The rows of D fall into a few groups, which share some directions, and each row is roughly a mix of its group's hidden directions.
D:
[[-51, 115, -342, 154, 39, 318, 82, 355, 97, 35, -56],
[23, -135, -340, -122, -62, 49, -61, 410, 141, 216, -104],
[-378, -228, 106, 248, 259, -24, -88, 238, 52, 34, 28],
[348, -30, -71, -193, -83, 36, 220, -324, 0, -235, 155],
[347, -44, -74, -119, -331, -123, -101, 276, -140, 173, 45],
[105, -222, 38, -70, 208, -156, -36, -102, -178, -241, -412],
[19, -436, 245, 117, 1, 94, -30, -35, -152, -40, 324],
[-262, 219, 57, 29, 11, 136, -221, 262, 55, 380, 33],
[-266, 499, 143, -14, -64, 8, -25, 132, 74, 150, -120],
[119, -416, 134, 135, 156, -61, -35, -204, -186, -177, 211],
[-14, 279, -320, -85, -287, 137, 22, 164, -38, 267, -130],
[-339, 253, -169, 147, 180, 209, 228, -188, 48, -98, 28],
[-47, -2, -263, -115, -4, 264, 358, 216, 169, -57, -209],
[-63, -60, 196, 134, 88, 184, 239, -470, -6, -121, 83],
[145, 262, 112, 6, -284, 25, -163, 32, -58, 435, -39],
[372, 253, -118, -63, -155, -133, -149, 225, -140, 130, -183],
[128, -86, 223, 83, 207, -16, -263, 144, -89, -212, 372],
[-177, 196, 32, -76, 302, 234, 247, -181, 230, -158, 105],
[188, -352, -33, -47, -72, -171, -67, -291, -327, -102, -33],
[231, 23, 7, -172, -12, 27, 290, -368, 122, -276, 98],
[209, -225, 141, 83, 50, -4, -345, 248, -76, 4, 310],
[-271, -263, 43, 107, -72, 235, 242, -325, 89, -11, -127],
[13, 60, -163, -11, 191, -214, -405, 229, -45, -219, 164],
[25, 207, 11, -45, 435, -26, -234, 238, 13, -168, 172],
[-41, 354, 92, -7, 172, 16, 212, -150, 281, -183, -246],
[78, 106, -328, -139, -64, 53, -100, 450, 124, 119, -110],
[65, -120, 57, -9, -28, -238, 132, -213, -30, -195, -473],
[68, 46, 79, 43, 280, -252, -325, 307, 8, -64, 210],
[54, -484, 133, -85, -285, 14, 8, -85, 7, 165, -164],
[429, -20, 6, -20, -192, 77, 181, -322, 35, 119, -158],
[109, -363, 103, 57, -115, -113, -263, 289, -26, 196, 171],
[450, -130, -60, -166, -177, -127, -155, 11, -251, -49, -132],
[157, -25, 124, -62, 69, 66, -184, 327, 111, 49, 443],
[100, -311, -157, 85, -3, -150, 44, -245, -340, -242, -88],
[59, 130, -308, -131, -13, -100, -120, 393, 136, 160, -222],
[-53, -172, 180, 136, -40, -355, -305, 226, -192, 55, -102],
[-291, -327, 200, 124, 123, 83, 107, -332, 74, -90, -28],
[269, 84, 71, -88, 131, -159, -320, 343, -76, -54, 204],
[247, -315, 84, -20, -241, -295, -199, -25, -223, 50, -2],
[29, -60, -294, -107, 138, -98, 139, 304, 211, -11, -343],
[48, -401, 259, 38, -178, 211, 55, 8, -49, 117, 279],
[343, -33, 10, -14, -224, 35, -195, 305, -170, 23, 272],
[-271, 16, -164, -126, 41, -86, 136, -133, 164, 205, -417],
[218, 82, -196, 95, 139, 72, -91, 447, -124, -232, 42],
[109, -369, 109, 69, -144, -29, -301, 307, 103, 149, 26],
[-222, -92, -72, 162, 312, 236, -41, 368, 126, 41, 89],
[-123, -64, 36, 7, -35, 319, 321, -396, -16, -127, -71],
[4, -207, 166, -55, -163, -89, -233, 226, 112, 376, -195],
[-66, -455, 60, 139, -127, -118, -203, 157, -51, 261, 66],
[31, -290, 134, 51, 108, -311, 12, -230, -190, -310, -77],
[5, -59, 373, -79, 152, -264, -337, 114, -100, 13, 164],
[-483, -226, 72, 118, 258, -162, 68, 31, -53, 2, -23],
[-518, -87, -81, 118, 92, 10, -4, -129, 142, 203, -149],
[350, 32, 172, -67, 108, -163, -279, 253, -74, -139, 208],
[211, -257, 31, -103, 179, -101, 65, -286, -164, -356, 33],
[-189, 68, -243, -67, 164, 85, -232, 412, 20, 196, 70],
[2, -239, 240, -39, 183, 153, 192, -345, 32, -272, -36],
[134, 244, -326, 1, -274, 177, 266, -32, 91, 11, -187],
[-215, -235, -191, -33, 87, 138, -34, 447, 163, 89, 68],
[-261, -284, 22, 133, 252, -138, 32, -181, -227, -234, 123],
[-119, -48, 321, 81, -66, 51, 308, -333, 85, 196, -143],
[-351, 216, -136, 141, 141, 87, -240, 175, -54, 130, 248],
[86, -418, -150, -21, -151, -29, -143, 198, -261, 119, 186],
[187, -447, -12, -55, -73, -168, -69, -241, -236, -42, -115],
[-345, 37, 7, 79, 356, 99, 143, -243, 170, -139, -119],
[-320, 451, 167, 36, 19, -151, -175, 59, -29, 106, -32],
[-240, 106, 98, 90, 317, 168, 22, 277, 266, -29, 203],
[-224, 392, -123, 28, -29, 260, 223, -52, 230, 105, -24],
[-177, -65, 268, 135, 133, -76, 121, -143, -351, -282, 132],
[-50, 37, -92, -55, -211, 199, 353, -328, 32, 24, -268],
[-182, 194, -173, -48, 43, 204, 334, -278, 78, -38, -249],
[107, 134, -220, -171, -299, -3, -126, 265, -60, 315, -141],
[-78, -414, 346, 119, -75, -11, -97, -224, -54, -38, 155],
[-180, 236, -298, -7, -155, 345, 218, -76, 5, 122, -128],
[105, 181, 98, -47, 173, -378, -303, 181, -110, -20, 200],
[-387, -296, 193, 156, 217, -17, -140, -133, 23, 3, 143],
[137, 69, -374, -156, -43, -58, 52, 231, 198, 128, -317],
[-64, -227, 327, 158, 61, -20, 1, -311, -183, -116, 263],
[-55, 431, -173, -238, 29, -229, -12, -40, -70, 163, -207],
[317, 223, -253, -162, -101, 147, 190, -128, -37, -178, -216],
[171, -145, 135, 81, 59, -32, -332, 330, -59, -55, 316],
[-307, 215, -38, 213, 105, 94, 2, 374, 163, 104, -144],
[-75, -209, 330, 184, 117, -30, -54, -260, -201, -126, 268],
[-44, -63, 167, 59, 176, -203, 231, -360, 167, -191, -220],
[98, -25, 26, 6, -11, -308, -77, -52, -253, -205, -429],
[18, 275, 77, -80, 106, 213, 51, 273, 342, 39, 253],
[94, 376, -219, -5, -217, -214, 1, 117, 82, 200, -232],
[443, 51, 38, 14, -274, 31, -36, 167, -182, -85, 242],
[-83, -203, -10, 6, -17, 131, -208, 472, 6, 180, 202],
[-104, -134, -141, -43, 15, 333, 437, -36, 81, -207, -47],
[-3, -52, -205, -18, 145, -157, -366, 289, -132, -194, 205],
[83, 63, 57, 8, -18, 68, -255, 447, 68, 191, 283],
[-98, 294, 138, 90, 248, -130, 113, -321, 125, -217, -161],
[381, -323, 1, -39, -33, -116, 73, -20, 0, -291, 222],
[-232, 65, 33, -5, 196, 26, 392, -75, 230, -132, -279],
[-202, 125, 102, 149, 269, -89, 206, -349, 79, 11, -257],
[166, -23, -207, -17, -87, 148, -139, 448, -25, 287, -30],
[-236, -65, 71, -26, -216, -51, 95, -355, 78, 281, -265],
[-35, -74, 341, 121, -162, 110, -69, -291, -203, 89, 301],
[-201, 32, -173, -62, -108, -77, 273, -228, 108, 175, -379],
[219, 83, -197, -123, -168, 203, -102, 390, 164, 195, -11],
[-136, 122, -16, 1, 19, -213, -330, 406, -74, 216, -5],
[157, -46, 44, -32, -212, -183, -313, 275, -122, 324, 56]]
One row of each group comes first, with its name. Which group is each row after those in?
[-73, -393, 223, 112, -267, -62, 75, -302, -66, 70, 33]	<32>
[486, -80, 1, -244, -130, 5, 18, -129, -28, -135, 225]	<110>
[116, 232, -294, -186, -217, 189, 124, 52, 253, 111, -199]	<80>

[150, 266, -258, -35, -203, -214, -20, 259, 65, 220, -191]	<32>
[47, 51, 181, 90, 153, -201, -329, 147, -137, -98, 371]	<32>
[-54, 150, -285, 81, -175, 437, 118, 140, -86, 48, 164]	<32>
[-254, 302, 39, -33, -2, 159, -213, 133, -12, 398, -6]	<110>
[109, -153, 151, 71, 159, -44, 255, -240, 247, -270, -241]	<32>
[113, 143, -251, -146, 33, 318, 305, -260, 92, -118, -45]	<110>
[-309, 403, -310, 68, 17, 101, 2, 82, -4, 170, -2]	<32>
[-290, -270, -15, 93, -117, 260, 251, -283, 42, 62, -96]	<32>
[188, -352, -168, 106, 15, -109, -88, -2, -362, -208, 110]	<110>
[-434, 67, -36, 219, 44, -83, 18, -12, -74, 95, -373]	<110>
[-191, -304, 371, 175, 84, -11, 53, -82, -215, -18, 213]	<80>
